In the data rows, 128 means zero.
Here are some numbered points:
[112 119  92  89 147 120 123 117  86  96  91 135] 0
[155 158 209 186 156 146 116 125 109 100  89 109] 1
[121 107  90 105 121 173 114 125 103 153 141 127] 2
[105 127 162 141 122 142 162 134 128 133 107 135] 3
[122 126 102 103 129 116  98 114  87  87  94 136] 4
[118 109  95 104 104 128 112 136 141 158 159 125] 5
[118 120 102 105 108  98  99 124 108 101 129 152] 6
[107  93  81 116 122 101 108 135 255 255 193 131] 7
[110 113  89 133 128 162  92 121  98  99 255 145] 8
[130 142 121 125 129 108 130 123 100 137 108 115] 9
[114 115 100 100 101 101 140 125 117 229 147 139] 10
[161 164 137 134 118  93 114 129 104 124 124 123] 11
[121 117 106 140 139 113 119 121 101 122 100 119] 12
[137 116 106 105 110 112 138 128 102  93  88 130] 13
[118 179 159 144 140 109 135 127 104 167 114 133] 14
[115 146 140 164 135 123 141 137 125 125 143 118] 15
[144 124 120 119 125 116 106 112  79  78  99 139] 16
[153 146 153 120 116  92  96 158 255 255 236 140] 17
[139 121 121 143 129 118 132 122  94 108 117 122] 18
[100  86  88 102 104 173 112 118 125 135 136 144] 19
[135 128 127 114 114 126 132 130 109  91 155 122] 20
[148 184 164 132 118 117 133 123 134 116 103 121] 21
[132 134 108 115 109  88  91 115  85  86  86 158] 22
[104 143 134 112 118 105 109 125 103 119  98 138] 23
[115 113 164 203 155 125 135 128 105 107 100 111] 24
[183 164 142 114 108 140 131 134 150 164 118 113] 25
[150 143 112 107 120  98 166 131 109 146 116 124] 26
[129 117  98 120 116  89 164 132 126 103 111 122] 27
[137 118 101 120 119 119 147 145 149 114 154 119] 28
[ 98 105  83  83 117 162 111 116 104  88 118 147] 29
[138 124 101 123 112  99 106 132 108 126 255 135] 30
[133 108 156 150 171 144 118 128 114  94  92 110] 31
[104  99  85  91 182 212  99 110 119 161 133 122] 32
[126 130 186 163 137 146 109 128 118 125 120 124] 33
[126 120 108 105 186 172 107 111  87 144 108 112] 34
[115  95  90 128 166 175 125 118 118 142 143 119] 35
[114 100 145 115 120  94 140 125  99  98  91 141] 36
[133 133 255 208 156 129 112 119  90 111 108 144] 37
[157 157 143 165 143 117 140 127 138 128 145 125] 38
[123 124 116 105 139 108  99 135 148 124 101 123] 39
[ 94  85 163 209 206 181  80 111 180 127 106 125] 40
[169 146 148 121 111 107 118 126 122 105  91 113] 41
[101  88 100 111 168 160  88 120  88  82 108 139] 42
[100 132 108 148 151 160 129 133 232 205 129 116] 43
[132 114 136 112 115 100 127 118  99 109 104 126] 44
[131 128 103 145 135 132 131 124  96  90 102 110] 45
[170 210 222 155 124  97 134 133 114  97  98 122] 46
[102 112 126 150 161 151 151 125  93  83 123 119] 47
[132 117  97  92 112 120 177 144 255 170 125 139] 48
[115 205 191 255 224 205 109 113  81 101  92 127] 49
[136 126  98 108 133 128  98 115  85  82  92 141] 50
[107  97  85 137 118 148 115 129 139 143 119 125] 51
[117 189 178 141 129 113 129 121 123 108 120 116] 52
[136 128 102 108 119 116 147 139 129 108 105 113] 53
[135 156 127 114 120 103 168 135 211 196 128 117] 54
[143 135 125 130 119 106 102 132 126 131 102 109] 55
[130 109  87  89 138 139 221 149 198 150 110 114] 56
[120 122 197 144 128 162 133 128 110 116 103 143] 57
[114 155 255 252 166 128 110 112 100 125 102 108] 58
[138 115  93 111 127 100 212 143 144 128 117 116] 59
[121 112  91  90 138 128 168 134 141 144 145 125] 60
[121 141 175 144 124 101 113 119 125 116 100 116] 61
[102  88  98 114 111 105 215 143 153 143 175 142] 62
[116 186 188 205 148 110 123 127 120 102  93 115] 63
[109 102  97 108 115 137  83 120  87 111  99 133] 64
[139 177 156 127 119 113 108 113  78  94  92 119] 65
[104  89  75  90 113 110 112 114  97  96  86 159] 66
[104 196 255 180 132 101  82 104  76  82 141 160] 67
[102  99  80 134 126  99  98 119 133 106  99 125] 68
[132 193 187 134 123  96 113 130 116 107 113 112] 69
[103 139 119 113 108  87 134 147 171 134 150 119] 70
[129 110  91  95 127 184 106 115 100 147 220 131] 71
[131 115 160 125 130 108 101 119 103 101 126 128] 72
[124 140 115 127 157 131 128 123 112  99 198 126] 73
[116 106  91  88 100 154 168 151 244 164 121 116] 74
[106  96  78 104 161 128 112 130 130 126 119 119] 75
[128 120 151 123 113  97 131 126 180 188 124 114] 76
[103 105  90 105 122 123  82 124  92 104 111 153] 77
[125 134 125 115 120 100 141 122 101  97 112 125] 78
[160 135 120 120 118  97 158 137 122 106 113 112] 79
[114 149 124 129 122 143 142 127 125 134 109 114] 80
[116 134 118 106 126 108 108 114  82  86  91 146] 81
[131 134 124 105 123  98 146 125 103 168 170 124] 82
[121 106  85 100 109 104 134 128 115 109 108 134] 83
[156 136 115 120 124 102 118 127 104  97 143 122] 84
[109 104  94  97 136 116 107 127 153 255 251 139] 85
[141 150 255 232 153 118 123 123 140 120 150 118] 86
[145 168 164 123 123 104 155 126 106 141 116 113] 87
[137 115  92  94  97 120 115 131 110 105  99 127] 88
[116 134 172 195 146 146 117 120 140 130 121 117] 89
[150 130 105 112 115 168 118 158 206 173 132 145] 90
[144 123 255 193 147 120 105 111  87  93 169 124] 91
[120 110  95  96 112 120 142 132 119 105  98 116] 92
[131 118 101  98 112 103 161 143 162 123 112 115] 93
[156 152 126 138 171 179 119 127 105  96  91 139] 94
[128 119 110 105 133 104 220 153 201 178 122 113] 95
[150 150 149 211 167 136 114 117 114  97  89 122] 96
[104  89  95 103 160 145  96 116 141 117 104 121] 97
[145 131 124 109 118  94 133 127 149 131 124 126] 98
[117 109 104 109 109 105 179 145 207 168 124 120] 99
[134 146 136 112 134 108 155 130 102 106 119 113] 100
[120 116 131 120 115 120 125 127 175 160 120 118] 101
[106  99  83  98 120 184 104 132 141 156 173 139] 102
[120 113  86 143 138 126 112 122  96  95  93 111] 103
[123 142 117 148 137 113  95 123 102  90 148 129] 104
[152 128 116 104 124  97 183 144 151 119 106 117] 105
[114 140 217 186 161 197 129 122  86  79  99 128] 106
[141 154 128 109 112  95 116 130 127 103  90 121] 107
[102  93 101 137 120 145  86 115  85 114 226 135] 108
[121 117 130 112 113  98 155 133 109 160 122 124] 109
[124 152 134 137 121 132 122 114  94 142 105 128] 110
[143 132 255 205 167 145  85 119 132 220 139 137] 111
[124 107 149 122 129  99 118 133 167 126 106 117] 112
[103 104  89 139 140 119 129 127 128 136 154 122] 113
[114 131 127 129 137 255 148 126 103  92  97 115] 114
[ 95 106  89  92  97  82 108 121  96 142 148 169] 115
[172 161 136 135 118  94 164 131 105  92 104 109] 116
[114 119  98  99 121 119 122 123  90  86  87 142] 117
[100  86  77 190 155 123  93 123 112  95 100 132] 118
[131 188 166 132 120  98  93 126 148 113 127 124] 119
[135 162 154 121 123 113 111 118 103  96 116 116] 120
[ 97  89  84  95 122 171  80 138 255 210 153 152] 121
[146 141 151 143 126 122 128 129 119 141 109 123] 122
[140 153 156 134 117  91 149 133 108  92  98 113] 123
[117 135 117 117 119  93 241 150 169 148 109 126] 124
[111 132 105 103 126 133 108 124  98 100 122 131] 125
[111 106 159 126 120  95  85 116  81 140 212 143] 126
[144 127 116 119 117 110 149 131 103  91  87 135] 127
[118 148 116 113 128 186 111 133 120 126 103 118] 128
[146 140 116 113 109 113  93 117  84  81  83 137] 129
[148 130 137 125 115  98 140 123 114  95 170 122] 130
[161 136 127 145 146 114 161 130 108  96 112 113] 131
[139 134 104 138 146 135 138 134 130 116 126 127] 132
[127 110  98 107 131 196  91 110  81  84  85 136] 133
[106  90  78  81 191 220 107 120 153 146 122 122] 134
[109 114 103 118 110  93 164 140 134 119 104 121] 135
[139 141 129 111 116 113 129 131 107 110 124 116] 136
[109 165 254 205 166 195 124 129 106  96  88 116] 137
[124 109 115 162 153 119 123 126  96  87  85 126] 138
[110 141 169 147 138 111 183 136 129 123 111 118] 139
[103 230 252 195 145 201 109 126 126 117 120 119] 140
[107  95  79  81 120 255 105 125 115 186 255 136] 141
New points follow, each followed by the numbers of its five nearest points above by angle, nearest first.
[103 113  99  97 105  91  99 134 115 156 137 141] 115 5 10 6 77
[147 128 101 101 113 119 162 129 111 155 113 115] 26 109 59 105 53
[106 134 149 135 127  97  80 111  97 255 255 145] 85 126 82 10 30
[140 163 148 121 120  98 106 115  82 127 149 135] 11 120 65 67 69
[117 129 107 115 162 124 123 127 119 109 109 122] 0 75 42 103 97
[183 191 171 147 122 105  93 147 172 246 158 123] 17 25 76 111 54
[113 132 128 110 115 114 111 131 121 111  95 136] 23 81 22 117 107
[102  92  96 106 193 159  85 104 114 124 108 124] 97 42 34 32 75
[114  95  87 110 106  85 130 138 212 183 146 138] 7 99 48 101 121
[143 128 112 108 109 122 123 124 108 255 170 124] 10 85 82 5 7
[128 123 105 130 137 124 118 121 145 137 255 135] 30 8 73 108 85
[111  95  82  87 106 124 117 124 113  94  88 158] 66 83 117 88 29
[100 100 120 155 156 153 106 112  92 144 191 127] 108 8 71 126 35
[160 186 170 176 158 127  85 139 221 171 154 130] 17 38 111 43 119
[126 114  94 112 119 154 107 129 139 188 199 143] 85 141 102 5 71
[133 119 104 172 140 107 120 125 151 139 106 118] 118 68 96 12 40
[124 141 151 154 141 161 122 146 194 165 124 122] 43 90 101 121 54
[171 144 128 114 118  95 123 132 156 121 138 129] 98 11 79 25 41
[122 120 182 212 160 129 162 133 108 109  95 120] 24 58 37 96 89
[157 139 143 116 115 104 108 132 134 106 219 131] 30 130 73 126 8
[187 160 167 141 130 103 128 126 108 160 122 136] 122 11 87 46 25
[151 142 115 101 109  99 175 135 156 139 105 111] 105 93 124 59 95
[129 122 104 104 103 114 173 139 163 255 154 119] 10 54 7 85 76
[173 152 159 214 154 120 136 126  95  85  97 109] 96 1 24 63 131
[128 126 110  99 109  92  90 109  77  84  81 182] 22 81 4 129 16
[127 119  93  96 122 141 195 144 166 129 100 116] 56 59 93 95 124
[149 170 160 133 127 118 122 123 136 126 111 112] 21 46 69 52 119
[109 103  88  89 100 103 116 130 143 116 180 125] 5 30 28 115 70
[122 127 101 117 122 110 105 117  85 117 255 144] 30 8 108 73 126
[120 126 137 118 114 172 141 137 120 121  98 129] 114 128 133 80 57
[110  93  95  93 108 143  90 129 100 107 100 128] 64 77 29 66 88
[101 134 255 207 161 164 134 126 146 151 197 128] 86 111 89 33 91
[141 125 114 100 127 138 160 127 123 118  97 116] 53 92 105 13 127
[112 105 158 126 164 131 130 130 108 105 105 117] 31 47 106 24 138
[143 134 106  96 101  96  95 130 104 100 134 150] 6 22 84 88 129
[132 160 129 117 111 103 128 129 103  91  88 123] 107 65 78 123 129
[166 156 132 110 113  90 158 132 118 152 133 119] 26 87 79 98 82
[147 132 123 124 112 107 160 132 129 103 171 132] 130 28 20 30 62
[144 135 108  96  98 150 139 126 106 120  98 123] 88 13 92 53 127
[101  86  74 168 146 145 114 116 122 116 114 133] 118 51 103 68 113
[117 112 144 131 123 255 122 124 159 145 135 142] 114 128 134 141 32
[118 132 156 239 180 181 105 115  80 108 111 111] 49 96 24 89 106
[128 111 104 100 113 105 138 122  91  86 147 133] 20 6 78 84 83
[149 126  98  92 128 120 105 128 144 121 115 126] 39 88 98 83 53
[171 156 137 114 118 105 156 133 122 190 153 123] 82 25 26 10 87
[110 104 112 150 126 198 137 123 156 125 118 143] 114 134 51 19 35
[137 126 175 131 120 109 138 129 162 184 137 124] 76 17 54 101 111
[113 103  83 114 121 120 123 134 123 115 115 122] 83 92 68 66 75
[112 113  93  96 110  94 111 129 106 102 128 142] 6 83 66 115 77
[145 128 146 142 134 133 153 129 104 109  94 106] 131 123 116 31 1
[155 157 130 124 114  91 132 137 161 140 119 125] 98 54 25 76 21
[193 171 147 118 118 122 113 143 187 130 106 138] 25 21 41 119 98
[147 129 107 109 120  92 111 140 134 147 127 117] 98 55 39 5 10
[116 111 167 180 134 110 111 122  95  87 120 118] 24 37 91 58 72
[ 97  95  79 110 169 136 121 117 112 137 125 119] 75 35 97 32 113
[152 129 123 124 135 120 124 135 115 114 108 116] 41 131 127 116 79
[141 125 126 112 109 119 131 124  96 109 117 113] 136 44 13 78 16
[121 112  88  98 158 127 117 125  92  84  99 127] 0 50 4 117 42
[144 160 188 136 125 111 135 135 115 110 101 147] 46 69 21 52 67
[129 119 117 130 120 101 130 124 125 149 197 131] 30 85 82 126 108
[160 140 128 133 126 159 125 134 130 115  98 121] 94 128 114 41 25
[122 163 157 161 130 110  90 122  88 113 149 125] 67 104 91 120 69
[161 149 135 129 116 138 150 132 110  98  94 115] 116 131 41 127 123
[160 146 138 122 121  95 169 136 161 123 107 111] 105 79 98 124 116
[158 145 119 118 113 115 124 128 103 195 127 119] 10 82 25 26 109
[131 180 170 146 127  98 109 134 132 114 100 108] 69 52 119 46 21
[119 110 102 126 119 105  86 129 103 102 172 127] 108 30 104 8 6
[103 103 129 115 114  90 161 140 129 129 107 131] 135 109 27 36 124
[ 93  90  87  97 105  83 113 131 114  96 255 143] 30 108 8 126 73
[140 142 160 134 131 104 145 125 103 108  96 111] 123 116 100 46 65
[120 103  90  90 109 117 131 134 117 119 109 135] 83 92 88 66 13
[152 129 114 100 114 200 162 133 109 121 122 118] 114 128 2 133 141
[106 119  98 136 139 104 111 128 104 116 108 118] 12 103 68 118 138
[135 145 121 139 127 110  91 117 115 155 141 150] 126 11 85 115 14
[181 156 142 118 112 116 127 144 147 114 100 125] 41 21 25 107 116
[138 169 143 145 126 153 103 129 106  98  98 116] 65 120 1 94 49
[125 113 116 108 106 103  91 122  88 111 141 143] 6 77 115 22 64
[122 130 110 139 124 230 111 120 102 117 124 137] 114 128 133 2 32
[152 171 161 232 156 134  94 135 188 140 249 133] 38 86 15 17 89
[114 174 151 149 134 113  87 111  87  90 190 125] 104 67 73 126 120
[106 163 177 141 148 130 105 132 160 222 183 134] 17 111 85 7 76
[106 106  88  99 130 112 107 113 137 119 134 121] 75 68 97 83 66
[151 127 121 107 119 101 226 158 226 171 133 121] 95 99 48 54 56
[141 118 101  95 108 109 125 126 106 154 129 120] 10 109 115 82 26
[103  88 102 123 120  96  97 146 188 255 255 138] 85 7 17 5 10
[140 117 100  98 113  87 171 137 119 119 107 113] 27 53 135 105 59
[106  89  75 117 114 117  91 134 122 122 101 127] 68 64 77 66 51
[105  94  95  89 103 105 111 121 125  99 137 157] 6 66 115 83 77
[116 128 109  99 100 121 128 132 156 119 112 122] 93 92 74 53 88
[120 144 117 151 137 121 142 126 116 104 126 114] 45 131 47 15 18
[106 124 101 105 109 104 146 133 168 135 108 112] 93 99 135 74 48
[116 117 104 153 135 239 112 132 128 110 102 127] 114 128 133 134 32
[125 130 104 121 118 101 126 122 121 104 194 124] 30 73 130 8 108
[113 134 129 146 180 137 130 125  92  92 133 118] 47 49 31 138 45
[119 114 108  97 145 113 148 129 104  93 105 117] 0 92 117 13 78
[141 123 112  99 170 139 139 128 110  96 100 113] 0 34 94 45 50
[139 118  97  96 117 104 112 142 131 104  94 119] 88 92 53 83 13
[105  90 100 107 107  95  99 132 255 255 209 136] 7 17 121 85 101
[116 120  95  96 121 132 105 115  83 119 101 127] 64 4 125 0 77
[127 168 164 126 115 150  93 112  78  76  81 126] 65 120 129 16 81
[100 144 137 128 147 121 134 127 147 150 118 116] 43 54 76 14 101
[101  88  78 186 140 134  89 123 105  99 106 132] 118 103 138 68 12
[118 100  82 104 102 189 158 130 242 162 131 135] 74 48 90 121 43
[173 151 140 186 136 154  99 111  84 124 103 109] 96 1 49 122 94
[155 143 151 123 113  88 108 125 112 103 136 133] 11 84 120 72 130
[120 115 119 104 114  96 102 123 100 108 136 146] 6 115 77 22 81
[135 124 108 103 110 127  91 128 128 107  92 125] 88 129 4 64 50
[193 171 155 138 131 105 171 137 121  99  93 134] 116 131 46 123 21
[137 155 146 151 149 180 140 122 146 129 153 128] 140 49 137 89 38
[134 121 109 100 105  86  94 126  95 103 133 178] 6 22 115 77 81
[125 125 111  99 102 162 172 135 128 152 146 121] 60 56 62 141 2
[156 140 119 107 108  85 162 138 198 181 120 120] 54 99 48 95 76
[130 119 101 109 104  88 158 139 226 221 182 123] 7 54 17 99 48
[114 112 143 137 121 107  95 110 110 203 177 122] 85 126 10 82 17
[113 109  92 131 171 163 105 116 106  97 131 117] 42 35 34 97 133
[112  94  88  88 168 130 147 132 200 196 179 129] 7 121 85 60 43
[117 106 112 104 177 255 130 145 159 129 130 114] 134 32 114 35 128
[140 141 124 107 118 119 133 152 230 214 133 131] 54 101 48 7 17
[150 130 121 113 108  89 140 130 146 114 136 133] 98 79 105 93 27
[124 111  95  91 109  89 147 131 121 189 128 136] 10 109 82 26 115
[131 134 107 101 109  88 103 117 108 167 157 153] 115 10 82 85 5
[126 120 106 111 116  96 170 134 117  96  92 128] 27 127 135 53 13
[142 130 114 134 123  97 129 125 106 135 107 112] 9 55 12 26 18
[145 171 143 122 116  99 155 129 104 130 111 117] 87 116 123 100 21
[107  90  79  99 120 125 129 127 102 111 107 148] 66 83 29 117 77
[167 148 136 147 130 124  95 127 123 150 255 131] 30 8 126 73 108
[125 120 137 110 154 121 132 135 131 113  94 123] 31 39 36 0 112
[115 132 133 127 132 130 109 131 117 206 135 131] 10 85 111 7 17
[126 152 205 153 147 122 170 136 136 111 114 142] 139 86 37 46 137
[141 124 108 104 112 103 129 118  96 145 173 130] 82 30 115 126 71
[106 112 101 155 130 103 150 139 184 153 111 118] 99 95 43 48 101
[135 144 137 129 118  94 135 122 102 128 131 128] 11 87 9 123 136
[111 126 110 104 107 137 133 121 167 130 106 133] 74 48 99 101 93
[138 116 119 107 107  87 145 125 104 123 101 125] 44 13 78 27 127
[116 110 120 110 107 120 148 133 127 106 106 112] 92 135 53 13 27
[123 110 160 124 194 169 120 119  96 112 106 129] 31 34 106 94 42
[111 115  90 150 134 119  80 113 111 238 251 148] 85 30 71 126 108
[111 106 113 119 134 104 159 130 109 255 176 121] 10 85 82 109 7
[116  98 109 140 157 138 124 124 103  90  92 139] 138 42 103 118 47
[161 149 154 181 137 139 119 130 108 213 138 121] 111 122 14 38 58
[132 112  93 125 115  90 188 135 138 109 104 128] 27 59 135 105 93
[115 102 102 162 150 113 157 130 119 156 123 123] 113 118 12 62 59
[127 159 144 176 138 119 143 130 101  97 104 128] 63 96 24 49 1
[140 136 106 104 123  95 107 121 145 137 255 143] 30 8 85 73 126
[178 181 218 148 130 114 144 132 122 100  93 120] 46 21 1 69 122
[183 159 147 132 122 130 146 128 154 132 108 114] 25 21 41 122 46
[130 111 116 121 124 147 189 142 147 135 108 115] 56 59 124 95 105
[172 149 127 112 108  97 131 146 158 133 129 115] 98 25 79 105 54
[114 123 214 171 140 113 156 129 108  98  89 134] 37 57 58 24 137
[143 132 106 100 101 126 147 150 163 125 124 126] 93 74 48 99 56
[121 111  93 127 118 120 112 133 111 106  98 122] 103 68 66 88 117
[118 107  88  91 107 150 106 122 121 146 232 134] 71 8 141 30 108
[ 92 159 186 215 197 176 118 116  93 113 116 117] 49 137 106 58 89
[140 117 118 105 117 100 114 120 104  95  87 154] 22 81 129 13 117
[134 109  96  98 123 230 139 132 108 100 146 139] 114 2 141 133 19
[103  91 102 106 119 166  97 139 207 153 125 114] 121 74 90 101 43
[130 108  94 123 115 104 127 128 104  98  94 123] 13 83 117 88 92
[128 114 126 108 116  93 150 127 102 255 179 124] 10 82 85 109 7
[109 125 112 102 108  94  84 122 120 150 252 155] 30 126 8 108 85
[175 185 178 167 142 124 156 129 100 100  91 134] 46 1 21 122 63
[ 98 142 164 136 125 157 162 134 123 101 112 111] 3 106 137 139 57
[143 139 133 132 117 103 153 148 163 123 106 120] 105 124 93 98 95
[119 119  94  94 108 140 143 128 111  99 100 120] 92 88 13 117 83
[113 120  97 103 106  91 131 145 163 144 137 121] 70 99 93 5 48
[124 112 146 188 151 137 133 124  89  93 111 119] 24 96 138 47 31
[153 194 220 157 136 121 135 121 105 103 117 112] 46 52 69 1 21
[117 139 145 121 135 130  91 104  96  91 151 128] 104 72 120 67 125
[110 108 152 127 122 142 135 122  89 141 112 134] 57 3 110 36 106
[112 107 182 148 134 191 115 125 103  89  91 107] 106 57 137 31 114
[121 102  87  91 114 109 153 132 201 202 198 125] 7 85 5 17 99
[106 122  98 144 122 105 114 126 105 120 102 114] 12 103 68 118 138
[164 136 127 122 121 103 175 136 172 130 112 134] 105 124 95 59 98
[147 160 155 121 125 105 134 140 156 118  97 110] 21 41 46 107 69
[120 111  93 104 113 183 111 114  92  86  85 131] 133 29 64 50 117
[146 163 172 156 133 126 134 131 121 109 131 128] 46 1 52 86 63
[134 120 121 109 110  99 197 145 173 177 134 116] 95 99 124 54 56
[117 126 107 134 123  97  86 119 100 217 255 149] 85 30 126 82 108
[125 144 190 136 123 179 138 125 115 136 103 136] 57 137 106 140 33
[115 103 149 132 153 120 110 118 122 101 104 116] 31 72 138 24 42
[106 150 176 157 142 107 120 117  88 109 123 121] 67 58 37 63 61
[128 111  90 128 127 103 166 138 144 210 130 118] 10 95 99 7 54
[101  87  83 127 174 250  92 104 205 164 121 119] 134 32 35 121 43
[118 163 138 165 165 174 113 113 104 102 104 111] 49 94 106 96 137
[123 102  86 106 105  97 108 123 134 107 183 138] 30 115 6 108 5
[163 155 148 239 163 166 118 130 111  94  92 117] 96 49 1 24 89
[147 127 163 126 112  90 150 132 118 121 113 115] 123 87 116 79 41
[161 135 133 129 123 111 133 131 103 112 119 122] 116 11 41 79 136
[109 113 101 124 123  96 189 142 150 131 171 122] 62 28 59 60 124
[117 110  98 102 113 102  87 130 139 146 108 138] 39 68 115 77 6
[110 169 139 165 147 162 122 118 185 148 124 146] 43 89 140 40 49
[123 113 154 151 155 128  92 124  91 106 103 111] 31 72 138 24 1
[108 100  87  93  96 160 100 144 181 146 123 148] 121 90 19 102 74
[128 167 138 114 109  88  89 108  87  90 112 178] 22 81 23 129 65
[104 100 145 144 121  99  87 132 180 130 142 127] 112 101 7 70 121
[101 131 156 255 159 158 111 138 137 118 124 115] 89 24 49 58 96
[104 108 131 112 107  94 178 134 115  97 159 134] 62 130 27 135 20
[135 114 104 115 109 126 136 148 166 186 140 122] 7 99 90 101 74
[101  94  78 104 109  91 108 129 110  91  97 162] 66 83 6 77 117
[129 180 154 123 111  94 119 127 123  99 106 115] 69 120 21 52 119
[ 94 170 165 145 151 120  98 117  85 174 201 145] 126 14 67 111 85
[118 109  92  98 140 133 192 148 158 154 119 112] 56 60 95 59 99
[115 131 152 125 139 111  89 117  83 150 255 139] 126 30 108 8 73
[127 148 115 114 113  91 118 123 125 179 120 125] 10 109 76 82 9
[132 186 187 159 138 108  88 123  89  82 159 135] 67 69 120 91 52
[120 101  92 111 118  98 166 142 148 149 150 125] 62 60 99 59 95
[141 162 143 144 123  99 132 125 194 150 167 160] 17 54 7 70 38
[122 123 165 139 127 255 130 123  90  92 103 111] 114 106 128 133 57
[147 137 167 156 128 102 135 130 105 104 108 111] 123 46 1 61 63
[122 107 127 107 157 152 183 139 158 117 115 112] 56 95 59 124 60
[126 104 209 155 130 135 107 120 119 194 127 126] 111 33 37 58 86
[141 121 153 123 144 118 140 143 145 139 104 109] 112 76 139 105 122
[134 115  93  91 139 138 119 136 122 127 133 121] 75 2 134 29 32
[124 115 154 130 125 193 107 123  97  99 121 126] 114 133 106 57 128
[142 118 107 106 110  93 118 116  94 108  93 158] 22 13 81 117 129
[170 169 158 132 115  98 143 130 163 130 104 135] 21 46 25 41 119
[136 114  92  92 126 110 255 164 254 180 131 117] 95 99 56 48 124
[146 152 125 104 102  98 240 149 168 150 122 133] 124 95 59 105 56
[114 123 158 126 146 123 135 127 127  99  94 111] 31 61 123 36 1
[119 108  92 122 138 127 193 142 173 138 107 116] 56 95 59 124 99
[130 120 101 165 138 202 128 138 139 113 109 118] 114 128 94 35 132
[146 133 106 126 112  89 108 131 119 103 123 116] 84 107 22 55 136
[149 147 181 130 146 130 105 128 120 209 136 141] 111 14 122 17 25
[143 128 100 107 107 123 153 135 117 121 110 112] 53 92 13 79 27
[130 109  90  94 108 172 100 134 156 117 107 125] 19 29 134 97 51
[106  91  96 110 118  92  88 124 156 204 229 161] 85 5 7 17 30
[ 98  91  94 116 118  92 106 115  90  91  97 165] 66 77 117 6 22
[128 123 116 122 128 179 113 120  89  93  87 118] 133 114 128 50 94
[130 115 118 104 125 104 201 140 129 123 119 113] 59 105 124 135 27
[123 131 148 146 139 226 105 114  79  98 118 143] 114 106 133 94 128
[112 149 137 112 134 102  88 116  90 167 171 145] 126 82 85 30 115
[150 129 104 100 106  92 157 153 213 244 141 123] 54 7 76 99 48
[117 107 132 157 127 104 104 109  94 124 146 121] 126 104 108 72 18
[137 129 146 255 186 170 129 122 103  98  87 133] 96 49 24 89 106
[109 143 115 139 144 190 129 122 115  98  94 107] 114 128 94 133 47
[158 144 126 111 109 106 132 127  98  96 148 124] 84 136 130 20 116
[143 143 113 111 109  93 187 136 159 119 111 119] 105 124 59 93 79
[121 111 124 104 129 146 154 138 125 122 103 128] 92 56 53 114 13
[109  93  82 105 110 125  92 134 181 173 119 119] 121 7 5 101 51
[148 132 106 100 100 125 112 131 109 102 101 136] 88 129 13 50 22
[102  93  82 110 117  95  99 122 136 119 101 141] 68 66 83 77 6
[120 123 109 116 111 126 143 132 115 199 128 129] 10 109 85 82 5
[ 95  90 119 201 147 114  98 126 139 255 220 172] 85 7 17 10 113
[145 124 115 102 103  94  89 120  90  90 104 156] 22 129 6 16 81
[131 150 144 117 125 121 109 143 142 127 106 142] 119 107 21 69 39
[149 128 124 111 108  86 168 135 137 178 195 133] 82 85 10 17 62
[118 110  86  88 132 165 148 126 114 139 126 116] 2 60 32 134 19
[ 99 125 101 205 153 125 127 127 129 118 111 123] 118 24 96 138 89
[145 128 102  95 130  99 146 139 238 155 116 123] 48 99 74 54 101
[ 97  99  88 104 110  86  96 108  87  91  87 168] 66 77 6 22 117
[ 99 111 175 201 149 136  94 128  98 210 155 171] 111 89 58 33 37
[100  95 113 148 146 112 126 131 143 136 124 116] 113 118 68 75 51
[147 151 122 107 116 100 103 122 111 175 153 119] 82 10 85 11 17
[106 102  87  89 136 196 115 126 219 152 168 124] 121 102 74 90 134
[125 118  96 124 114 102 141 144 166 121 118 123] 93 99 135 48 28
[108 118  93 150 137 107 141 126 130 130 121 124] 113 68 118 135 12
[107 112  87 103 104  93 121 137 119 130 148 125] 115 83 5 6 113
[114 109  92 104 201 182 112 114 110 107  98 112] 34 134 42 32 97
[157 174 164 138 121 118 154 136 150 123 110 120] 21 46 87 52 69
[115  99  94  98 125  97  99 127  99 255 173 127] 10 85 82 5 7
[141 134 112 118 142 120 134 125  94  84 104 113] 45 16 127 50 78
[136 126 144 118 126 192 135 127  96  99 130 117] 114 133 128 106 94
[134 116  93  89 111 108 142 127 108  96  88 136] 13 92 83 88 117
[147 139 125 107 120 133 136 140 142 122 102 112] 53 105 41 25 93
[152 143 159 126 114  92 153 133 111 101  87 109] 123 116 41 79 100
[114 157 127 125 123 145 146 127 134 113 132 130] 80 114 52 140 128
[116 142 130 149 133 106  84 125 124 111 151 124] 104 119 126 67 72
[120 160 233 161 136 139 131 120  89 234 163 122] 111 14 86 33 58
[116 115 135 112 151 141 115 119 151 115 109 110] 97 134 39 40 31
[118 100  81  95 106 181 122 118 157 132 115 133] 19 102 51 134 2
[140 122 104 114 111  94 130 122 110 109  97 131] 13 127 83 88 22
[141 117  91  98 102 142 136 139 128 217 144 117] 10 5 85 7 2
[152 152 128 120 110  94 158 135 137 143 119 114] 26 105 98 79 87
[117 117 111 130 121 164 121 121 103 123 118 130] 133 114 2 29 19
[138 183 152 120 129 100 154 138 140 114 100 145] 21 46 69 52 123
[156 131 136 145 150 181 160 135 113  95  86 137] 94 114 106 31 131
[115 114  93 104 103 115 105 128 102 109 141 130] 6 77 125 115 83
[162 145 126 106 120  95 138 123  95  88 214 129] 130 20 30 84 73
[141 125 118 116 111  92 118 116  81 216 135 123] 10 82 109 85 9
[141 118  91 107 121 135 218 149 169 142 115 131] 56 59 95 124 105
[141 156 168 145 120 107 147 128 118 100 139 116] 46 52 123 69 116
[119  98  83  87 186 194  87 117 163 124 111 117] 134 97 32 75 35
[129 117  96  95 148 186  92 117  84  96  97 116] 133 42 34 50 29
[126 109 102 110 109 179 156 137 203 136 120 119] 74 48 90 56 99
[121 110 130 139 128 115 111 124  95 117 111 117] 12 18 138 103 44
[130 109 102 110 113  99 146 129 105 128 102 129] 83 13 92 27 135
[113 109  96  92 108  89 145 126  99 104 114 138] 83 66 92 13 117
[123 113  88  86 101 100 115 140 156 122 104 157] 83 88 66 93 39
[122 115 137 131 141 153 132 124 146 110  92 108] 31 114 40 97 106
[129 136 115 102 110 108 113 133 171 160 113 117] 101 76 54 48 98
[121 148 119 106 110  86 121 145 154 129 183 132] 70 30 17 28 85
[166 159 155 123 114 102 141 125 100 210 183 128] 82 10 85 17 14
[134 136 119 129 118 122 160 132 123 177 128 125] 10 109 26 95 82
[155 162 163 132 116  94 102 129 113  93 209 129] 130 30 126 73 20
[128 147 155 159 136 160 132 120  96  86  98 110] 106 1 137 49 96
[120 125 102  97 106 138 112 129 134 110  93 139] 88 66 29 92 117
[134 132 108 110 108  94 164 135 184 128 114 113] 93 99 105 48 95
[138 133 133 132 120 113 145 134 180 164 130 124] 54 76 48 101 99
[117 102  90 104 103  99 121 118 105  90  88 165] 66 117 83 13 22
[102 146 131 107 165 163 153 139 126 100  88 122] 114 94 128 80 47
